Rows swapped in pairs by one turn or mirror: which row each one swaps with
The rows were stretched afterwards, more along some directions than others.
Q385: [-1.07  2.67 -2.13 -0.97  2.73 -0.29  2.44  0.22  3.09 -0.26  2.15 -1.84
  3.18 -0.37  2.63  1.02  1.56  0.01  1.03  0.19  2.51 -5.06]
Q756: [-3.20  0.43 -4.29 -0.10 -1.39 -0.35 -0.91  0.96 -1.47 -1.04  3.58 -1.99
  0.49 -1.45 -1.18 -1.95  0.05  0.70 -0.72  0.12 -1.22 -3.77]
Q848: [ 1.05 -2.11  0.12  0.89 -1.39  0.26  1.95  0.42 -0.04  0.77 -1.18  2.45
 -3.35  0.55 -0.62  1.25 -0.93  0.68 -1.00 -1.89  1.27 -0.55]
Q853: [-1.73 -2.08  1.33  1.95 -1.12 -1.96 -0.95  4.95 -2.77  0.31  0.32  2.56
 -4.00  0.40 -2.32  0.74  1.98 -1.72 -0.42 -1.03 -1.49 -1.30]
Q532: [ 1.69 -0.91 -1.26  0.31  0.98  0.02  3.27  0.15  2.34  1.35  0.04  1.17
 -0.25  0.17  1.06  2.24 -0.18  0.20 -1.02 -1.15  3.25 -2.55]
Q897: [-4.89  1.32 -4.55 -0.19 -3.14  0.63  0.80  0.16 -1.15 -0.30  0.96  0.49
  1.55 -2.46 -1.48 -2.84 -0.41  0.88  0.29 -0.42 -2.48 -0.19]
Q760: [-1.72  0.51  0.02  0.43  3.17 -2.07  1.63  1.47  2.05  0.78  1.43  2.92
  1.53  4.31 -0.21 -3.23  0.29  1.41 -0.42 -0.61  1.21 -3.09]
Q240: [ 0.18 -1.10  4.92  0.44  2.04  1.03 -1.37 -0.46  1.58 -0.51 -2.65  2.39
  0.00 -3.04  2.62 -0.65 -2.79 -1.53  1.34 -1.23  2.44  4.18]
Q222: [ 0.38 -0.31 -0.48 -1.86 -3.04 -0.21 -1.08  0.79 -3.78 -0.23 -1.86 -2.63
  0.35  0.16 -2.17 -1.89 -1.34 -0.79 -0.53  0.37 -2.36  1.96]
Q872: [-0.84  1.91 -1.53 -0.64  3.17  0.19  2.94 -0.87  3.55  0.33  1.93 -1.30
  2.75 -0.10  2.55  1.01  0.96  0.65  1.29  0.34  3.08 -4.54]
Q791: [-1.59  0.96 -0.91 -1.36 -5.63 -0.49 -1.15  0.05 -2.39 -1.38 -0.33 -2.47
  0.96 -2.51 -1.19 -0.39 -1.06 -1.91  1.40  0.32 -2.54  1.75]
Q159: [ 1.56 -2.85  3.02 -0.21 -3.82 -1.52 -0.21  1.45 -0.21 -1.65  0.19  2.01
  0.63 -0.10 -0.35 -0.54 -3.00 -1.61 -2.32 -1.85 -0.03  1.18]
Q48: [ 0.45  0.10  1.83 -1.38  3.35  1.04  2.87 -0.38  0.45 -0.73 -0.59  0.21
  0.95 -0.14  2.33 -0.11  0.29  0.39  1.12 -1.36  1.40  0.40]
Q362: [-1.70  0.66 -2.74 -1.01 -0.11  0.25 -1.40  1.26 -0.59 -0.59  3.66 -2.38
  0.09 -1.03 -0.72 -1.52  0.26 -0.12 -1.25 -0.24  0.00 -4.84]
Q545: [ 3.17  1.84 -0.55 -0.78  1.26 -1.51  1.83 -1.45  1.35  1.58 -2.25 -1.54
  1.20  3.20  0.54  2.23 -0.46 -0.54  0.25  0.27  0.99 -0.33]
Q608: [ 0.78  0.24  1.52 -1.71  2.73  0.88  2.55 -0.53 -0.01 -0.66 -0.80 -0.33
  1.36  0.13  2.37 -0.20  0.04  0.50  1.19 -0.92  0.98  0.77]
Q251: [-1.04 -2.50  0.74 -0.01 -3.63 -1.20  0.15  2.16 -2.04 -0.22  1.01  2.69
 -2.34  2.17 -2.42 -1.91 -0.77  0.50 -0.92 -1.47 -1.66 -0.93]
Q547: [-4.80  1.32 -2.78  0.12 -2.59  0.62  1.17 -0.31 -0.96 -1.26 -0.80  1.60
  0.80 -1.99 -0.39 -3.44 -0.71  1.27  1.65 -0.70 -1.87  1.47]
Q252: [ 1.43  0.31  1.18 -1.75  1.69  0.51  2.25 -1.14  0.15 -1.07 -0.70 -0.62
  1.68 -0.03  2.11  0.50 -0.56  0.26  0.71 -1.62  0.68  0.67]
Q645: [-1.09 -2.73  0.84 -0.20 -3.14 -1.05  0.46  2.49 -1.85 -0.25  0.14  2.34
 -2.45  2.14 -2.96 -1.32 -0.94  0.95 -0.64 -0.80 -2.40 -0.84]
Q345: [-0.33  0.75 -0.54 -0.51  0.59 -2.01  0.89  0.91  1.18  1.87 -0.52 -1.43
 -1.52  2.12 -0.84  1.46  0.49  0.62  0.70  1.58  0.50 -3.57]
Q278: [ 0.25  0.77 -0.69 -0.35  3.32  0.42  2.82 -0.65  4.18  0.62  0.87 -0.51
  1.63 -0.59  2.62  1.62  0.23  0.39  0.69 -0.85  4.08 -3.93]
Q79: [-2.26  2.64 -3.03 -1.80  3.23 -0.50  2.88  0.56  2.38 -0.36  3.33 -1.94
  3.29  0.43  2.20 -0.56  2.36  1.15  1.25  0.24  0.94 -6.08]
Q99: [-1.57  0.83  1.51 -0.04 -2.41  0.15 -1.16 -0.92  1.56 -0.46 -0.34 -0.26
  1.19 -3.33  0.75 -0.20 -1.57 -1.97  2.61  0.71  0.85  2.22]
Q981: [-1.57 -0.17 -1.99 -1.77  1.48 -0.65  0.36  2.07 -2.56 -0.53  0.99 -1.19
 -0.76  1.93 -1.44 -2.85  0.13  2.26 -1.41 -0.88 -3.07 -2.62]
Q822: [-1.37 -0.55 -2.17 -2.15 -0.08  0.04 -0.64  1.46 -0.75 -0.80  3.90 -2.75
 -0.07 -1.01 -0.32 -1.56  0.39  0.75 -1.32 -0.37 -0.57 -5.36]
Q591: [-2.07  1.25  2.18 -0.01 -2.01 -0.35 -1.37 -0.04  1.47 -0.89 -0.38 -0.07
  0.97 -3.39  0.78 -0.38 -1.59 -1.86  2.49  0.97  0.58  1.79]
Q716: [ 0.26 -2.44  0.72  2.29 -1.31 -2.70 -0.43  5.38 -2.94  0.35 -0.37  3.41
 -2.38  2.43 -2.11  0.91  0.35 -1.67 -2.01 -1.67 -2.65 -0.41]
Q461: [-0.49 -2.96  1.02  2.10 -1.21 -1.98  0.34  5.80 -3.18  0.16 -0.09  3.64
 -2.04  1.49 -2.14  0.50  1.14 -1.84 -1.59 -2.07 -2.02 -0.49]
Q671: [ 0.92 -1.91 -0.05 -0.02 -0.02  0.64  2.76  0.08  1.11  1.51 -0.76  1.50
 -1.41 -0.71  0.20  2.04 -0.59  0.89 -0.86 -1.41  2.68 -1.84]
Q838: [-2.51  0.24  2.76  0.52 -0.12 -0.34 -2.29 -0.15  1.24 -1.13 -1.27  1.27
 -1.26 -4.25  1.54 -0.10 -1.10 -1.58  2.02 -0.40  0.47  2.07]
Q885: [-1.22 -1.57 -0.28  0.72 -1.61 -2.91 -0.30  4.14 -1.08  1.19  0.51  0.55
 -2.38  1.94 -2.60  0.75  0.82 -0.09 -0.30  0.60 -1.22 -3.67]
Q926: [-0.72 -0.63 -1.85 -1.35  0.13 -1.43 -0.17  2.22 -2.98 -0.67  0.89 -0.87
 -1.48  1.88 -1.44 -1.78 -0.49  1.65 -1.94 -0.71 -3.84 -2.16]
Q789: [ 0.07 -0.95 -0.43 -2.80 -0.29  1.17 -0.64  0.45 -0.50 -0.16  2.33 -2.55
 -0.72 -0.91  0.34 -1.16 -0.73  0.53 -1.06 -0.16 -0.16 -3.45]
Q271: [-0.55 -0.63  3.65  0.58  2.25  0.60 -1.72 -1.03  2.36 -0.48 -1.97  2.54
 -0.10 -3.30  2.31 -0.78 -2.94 -1.16  1.02 -1.52  2.24  2.96]
Q980: [-3.24  0.59 -4.33  0.14 -2.37  0.15 -0.32  1.16 -0.87 -0.10  2.16 -0.07
  1.44 -1.67 -1.13 -2.51 -0.01 -0.01 -0.72 -0.89 -1.07 -2.01]
Q688: [-1.53  0.12  3.83  0.72 -0.14  0.23 -2.50 -1.79  1.16 -1.17 -1.14  0.87
  1.12 -4.33  1.09  0.25 -2.25 -1.95  2.92 -1.00  2.15  3.51]
Q347: [-2.59  0.37  1.14 -1.12 -0.99 -0.71  2.21 -0.10  2.10 -0.75 -0.71  2.03
  1.15 -0.06  1.28 -2.23 -1.31  1.27  1.59 -0.30  0.00  0.15]
Q456: [-1.92 -0.62 -1.92 -1.16  0.18 -1.34 -0.66  1.96 -3.16 -1.21  1.11 -0.55
 -1.43  1.06 -1.70 -2.33 -0.44  1.76 -1.56 -1.15 -4.02 -2.18]
Q828: [-0.50  0.10 -0.64  1.17 -0.72 -2.08  1.28  2.43 -3.10 -1.51  0.13  2.39
  0.74  1.26 -0.72 -0.16  0.16 -0.81 -0.58 -2.07 -2.88  0.66]
Q720: [-3.11  0.76  1.37 -1.17 -0.46  0.44  1.37 -1.24  2.07 -1.08 -1.18  1.71
  1.54 -0.82  0.93 -2.60 -1.64  1.41  2.89  0.12 -0.30  1.61]
Q288: [-4.19  0.53 -4.76 -0.27 -2.34  0.15  0.19  0.80 -1.56 -0.69  1.38  0.16
  1.39 -1.87 -1.28 -3.38 -0.39  1.09 -0.20 -0.28 -1.84 -1.21]
Q77: [-0.17 -0.95  1.03  1.44 -0.10 -0.69  2.02  3.48 -3.11 -0.85  0.06  3.20
  0.17  0.60 -1.40  0.16  0.80 -1.93 -1.09 -1.85 -1.53  1.20]
Q454: [-2.72 -0.05 -3.46 -0.73 -1.75 -0.23 -0.74  1.87 -1.54 -0.76  3.59 -2.19
  0.31 -0.83 -1.55 -1.82  0.14  0.43 -1.25  0.07 -1.80 -4.49]
Q15: [-1.33 -1.73  0.51  1.77 -0.36 -2.87  0.00  5.77 -1.13  1.06  0.68  1.23
 -2.70  1.34 -3.04  1.12  1.03 -0.90 -1.63 -0.50 -1.63 -2.68]
Q797: [-0.12  1.05 -0.40 -1.05  2.20 -1.19  1.34  0.58  1.16  2.04 -0.55 -1.49
 -1.28  2.40 -0.41  0.61  0.86  0.83  1.11  0.99  1.51 -3.58]
Q819: [-0.77 -1.00  0.76  1.16 -1.23 -2.56 -1.05  3.82 -1.05  1.04  0.92  0.95
 -2.75  1.73 -2.49  0.69  0.62 -0.78 -0.27  0.48 -0.52 -3.03]
Q886: [-0.92 -0.16  2.29 -0.16  4.29  0.33 -2.01 -1.11  0.90 -0.52 -0.86  1.85
 -1.43 -1.91  0.38 -2.48 -3.35  0.95 -0.98 -0.92  0.98  0.57]
Q762: [-0.54  1.07 -2.36 -0.04  2.90 -0.43  3.35  0.45  2.84  0.50  2.10 -1.22
  1.51  0.15  2.04  1.49  1.41  0.90  0.33  0.33  2.93 -5.03]
Q127: [-2.14  0.83 -0.24 -0.92 -5.06 -0.03 -1.38 -0.17 -2.06 -0.99 -0.18 -2.10
  0.75 -2.55 -1.29 -0.62 -0.72 -1.84  2.05  0.90 -1.81  1.87]
Q449: [-3.72  0.22 -4.04 -0.16 -2.17 -0.09 -0.61  1.82 -1.81 -1.01  2.96 -1.08
  1.09 -1.30 -1.74 -2.39  0.38  0.18 -0.50 -0.90 -1.91 -3.22]
Q378: [-2.41  2.65 -3.31 -2.13  1.59 -0.76  3.18  0.92  0.92 -0.12  2.24 -1.74
  3.38  1.52  1.60 -0.59  2.28  1.26  1.44  0.62 -0.93 -5.06]
Q661: [ 0.73 -1.66  3.31 -0.41  4.33  0.91 -0.27  0.65  0.06 -0.04 -0.99  1.51
 -2.37 -0.87  0.81 -2.31 -2.41  0.86 -1.26 -1.55  1.72  0.85]
Q78: [ 1.44 -0.73 -0.82  0.20  0.87 -0.17  2.79  0.50  2.72  1.28  0.10  0.64
  0.68 -0.41  1.71  2.35  0.01 -0.04 -0.82 -1.38  3.65 -3.15]

Q251 swaps with Q347
Q608 swaps with Q926
Q48 swaps with Q456
Q240 swaps with Q716
Q222 swaps with Q545
Q760 swaps with Q159
Q872 swaps with Q454

Rows swapped in pairs by one turn or mirror: which row each one swaps with
The rows were stretched afterwards, more along some directions than others.
Q922: [ 1.30 -1.07  0.06 -1.90  2.40  0.34 -0.68  2.61 -0.92  2.81 -0.48  0.10
  0.73  1.68  0.26 -3.28  0.91  2.76 -0.23]
Q846: [-0.38 -0.86 -0.43  1.84 -0.22 -3.72  2.23  2.17 -0.99  2.54 -1.97  0.46
  2.15  1.55 -3.64  1.91 -2.72  4.92 -1.22]
Q38: [ 1.27 -0.31 -2.92  1.38  1.05 -1.56  2.64 -2.21 -2.25  3.20  0.00  2.20
  1.41  1.17 -4.86 -2.40 -0.52 -1.66 -3.83]
Q601: [ 2.52  2.07 -0.14  0.89  0.33 -3.34  2.13 -0.92 -1.31  1.23  0.83  0.14
 -0.18 -0.90 -1.03  0.53 -0.84  1.50 -0.81]
Q902: [ 1.18  0.86 -0.92 -0.36 -1.93 -1.57  0.18 -0.38  0.54  2.66  1.25  2.42
  1.88  0.56 -5.09  0.79  1.05 -0.75  0.03]
Q419: [ 1.97 -0.66 -2.51 -0.64 -0.22  1.95  3.97  0.82 -3.80 -0.42  2.62  0.24
 -1.27  1.67  0.10 -0.05  1.57  2.05 -2.93]
Q921: [ 3.06 -2.18  0.94 -0.29 -0.75 -2.56 -0.31 -0.22 -0.46  2.06 -1.26  0.46
 -1.16  1.95 -0.25  1.05 -0.79  2.14 -0.64]
Q407: [ 3.67 -1.65  0.43 -1.01  0.60 -1.82  0.38 -0.77 -3.52  1.09 -1.56  0.85
 -0.54  1.29 -0.72 -2.60 -0.34  6.14 -2.03]
Q940: [-0.83 -1.41 -2.46  2.55  1.00 -5.01 -1.57  0.05 -1.94 -0.85  1.23  1.18
  0.42  1.88 -1.66  2.11 -4.51  5.59  0.64]
Q202: [ 0.03 -0.99 -2.30  2.34  0.19 -5.19 -1.60 -0.39 -2.03 -0.80  1.01  1.14
  0.67  1.77 -1.79  1.72 -3.98  6.01 -0.39]
Q2: [ 0.58 -3.05 -0.55 -0.24 -1.44 -0.81 -0.37  0.01 -1.34 -0.12  3.26 -0.97
 -0.59  3.43 -2.91 -2.05  0.58  1.55 -2.66]
Q523: [ 2.28 -0.94  1.56  0.41  3.13 -3.77  0.96 -0.18 -2.61  1.45  1.65 -3.01
  2.75  1.68 -2.06 -1.50 -0.93  5.16 -4.97]
Q333: [-1.69 -0.12 -3.19  2.47  1.84 -3.22 -1.56 -0.91 -1.70 -1.09  1.89  2.09
  1.06  1.08 -2.09  0.27 -3.44  4.00 -0.89]
Q595: [ 1.86 -2.93  0.74  0.11 -0.11 -3.19 -0.63 -0.85  1.22  1.20  2.05  0.35
  1.63 -0.41 -0.34  0.34  0.28 -0.58 -0.13]
Q857: [ 5.10 -2.02  0.46 -0.60  0.38 -3.37  3.17  3.60 -2.06  2.24 -1.22 -1.21
 -1.94  1.10  3.00  3.01 -3.72  7.97 -0.62]
Q644: [ 3.50  2.01  0.31 -2.20 -3.06  1.72  4.48  1.90 -3.84  1.09 -2.03 -0.21
 -1.02  1.04 -2.21 -3.13  1.76  3.72 -2.74]
Q925: [ 1.06 -1.39  1.33 -1.07  1.30 -2.42  1.02 -1.37 -2.14 -0.94 -1.04  0.80
 -0.19 -0.91  0.45 -1.32  0.53  2.42 -2.34]
Q312: [ 2.48 -0.72 -1.01  0.47  2.82 -2.71  2.37 -1.61 -2.63  1.94  0.91 -1.10
 -0.72  4.80 -2.82 -3.07  2.99  1.84 -7.03]
Q131: [ 3.29  0.27 -2.31  0.10  0.31 -1.27  4.10  0.91 -0.80  0.25  3.36 -2.05
  0.09  2.35 -1.63 -0.05  0.34  0.93 -1.64]
Q873: [ 0.35 -3.50  0.42  0.33  1.32 -4.05 -0.52  1.92 -0.56 -0.36  2.54 -0.17
 -0.58  0.74  1.36  2.59 -1.10  2.66 -1.30]
Q125: [ 3.18  0.64 -0.75  0.52  2.18 -2.38  2.69 -2.66 -2.51  2.05  3.98 -0.54
  2.18  1.55 -3.28 -3.54  4.85 -1.30 -6.67]
Q408: [ 2.70 -3.14  1.85 -0.25 -0.07 -4.93  0.28 -1.01  0.27  0.63  0.73 -0.49
  0.62  0.61  0.66  0.58 -0.91  1.53 -0.40]
Q774: [ 0.61 -3.02  2.18  2.73  3.04 -4.79  2.33 -1.70 -0.43  2.74 -0.35  0.30
  2.39  1.75 -0.35 -0.09 -2.49  1.88 -3.13]
Q537: [ 1.51 -1.75 -1.50 -1.26 -0.92 -0.77  2.41  1.64 -3.02  1.13  1.48  1.32
 -1.78  2.82 -2.23 -3.25  1.98  1.51 -3.30]
Q744: [-0.21 -3.18  1.02  0.71 -0.51 -2.15 -1.74 -0.20  0.09 -1.38  2.26 -0.91
  1.98  0.21  0.34  0.04 -4.83  3.35  0.34]
Q736: [-1.36  0.67 -2.49  1.14  1.56 -2.28 -2.11  2.31 -0.78  1.25  2.02  1.02
  2.17  1.82 -1.28  0.52 -1.71  2.28  0.30]
Q466: [ 4.08  0.57  2.82 -1.75  0.10 -2.86  2.89  0.63 -2.94 -0.66 -0.64 -2.80
 -1.84  1.48  1.85 -1.32  0.82  3.70 -3.30]
Q245: [ 1.69 -3.36 -0.64  0.01 -0.06 -1.16  2.26  0.36 -4.69 -1.46 -0.12  2.20
 -0.21  1.08  2.66  0.89 -2.79  5.79 -3.79]
Q579: [ 1.11 -3.67  1.06  0.04  1.20 -4.50 -1.28 -3.75 -4.30 -0.68  2.78  3.27
  1.68  0.57 -1.20  1.47 -0.23  1.52 -3.55]
Q895: [ 5.66 -1.37  1.20 -2.75  1.03 -3.42  1.60 -0.31 -2.32  1.24  3.16 -1.89
 -2.99  1.90  0.11 -0.97  1.75  2.81 -1.75]
Q763: [ 4.24 -0.70  0.95 -2.00  0.69 -1.36  0.48  0.30 -4.72  0.77 -2.05  0.53
 -1.33  0.74 -0.19 -1.68  0.14  6.44 -1.18]
Q876: [ 3.39  0.30  0.07  0.85  2.11 -3.49  3.46 -3.88 -3.83  1.55  2.90 -0.08
  2.20  2.29 -2.84 -3.68  3.40 -0.19 -7.28]
Q676: [ 3.55  0.73 -1.35 -2.75 -0.49 -2.02  1.65  1.20 -3.34  0.19 -1.71 -1.13
 -2.11  0.95 -2.11 -1.33  1.28  2.14 -2.83]
Q303: [ 2.98 -1.75  0.71 -0.47  0.87 -2.76  1.80  0.07 -3.13  0.60 -0.51  0.78
  3.08  0.11 -1.44  2.73  0.29  2.65 -2.63]
Q721: [ 4.29 -1.33  0.91 -1.84 -0.58 -1.61  1.97  3.61 -3.04  1.81 -1.49 -0.46
 -1.00 -0.50  1.45  5.65 -0.44  5.77  0.55]
Q984: [ 1.95  1.33 -0.87 -2.48  0.08 -0.80  1.85 -0.13 -1.64  1.32  1.32  0.02
  0.39  2.38 -5.22 -3.11  5.32  0.52 -4.37]
Q620: [ 4.14 -1.07  1.02 -0.72 -0.45 -3.03  2.07  1.98 -3.52  5.47 -1.38  2.32
  0.40  0.81 -3.13  0.58  1.02  2.84 -2.27]
Q4: [ 3.44 -2.47  0.26 -1.35 -0.67 -2.60  2.28 -0.93 -3.09 -1.37  1.57 -0.70
 -4.02  3.25  2.24 -0.15  0.16  3.10 -1.22]
Q602: [ 5.14 -1.06  1.84 -1.38  1.45  0.03  3.09  0.37 -2.59  3.96  1.40  0.50
 -0.76  0.16  0.35 -1.73  2.79  0.73 -3.59]
Q359: [ 4.88 -1.87  2.28 -0.36  2.16 -5.14  2.53 -2.33 -6.13  2.48 -1.12  1.03
 -0.08  2.20 -0.27  1.77  1.34  4.50 -4.75]
Q930: [ 3.92 -1.66  1.78 -0.06  1.15 -2.94  1.06  0.13 -3.14  4.95  0.48 -1.14
  1.46  2.68 -4.72 -0.60  1.99  3.43 -4.70]
Q784: [ 3.37 -0.46  0.95 -2.35  0.52 -1.71 -1.24  1.73 -1.98  0.47 -2.34  0.26
 -1.71 -0.77  0.80  0.00 -1.47  6.62  1.34]

Q408 swaps with Q876
Q523 swaps with Q744
Q595 swaps with Q125
Q721 swaps with Q419
Q736 swaps with Q922
Q940 swaps with Q763
Q2 swaps with Q930
Q620 swaps with Q537

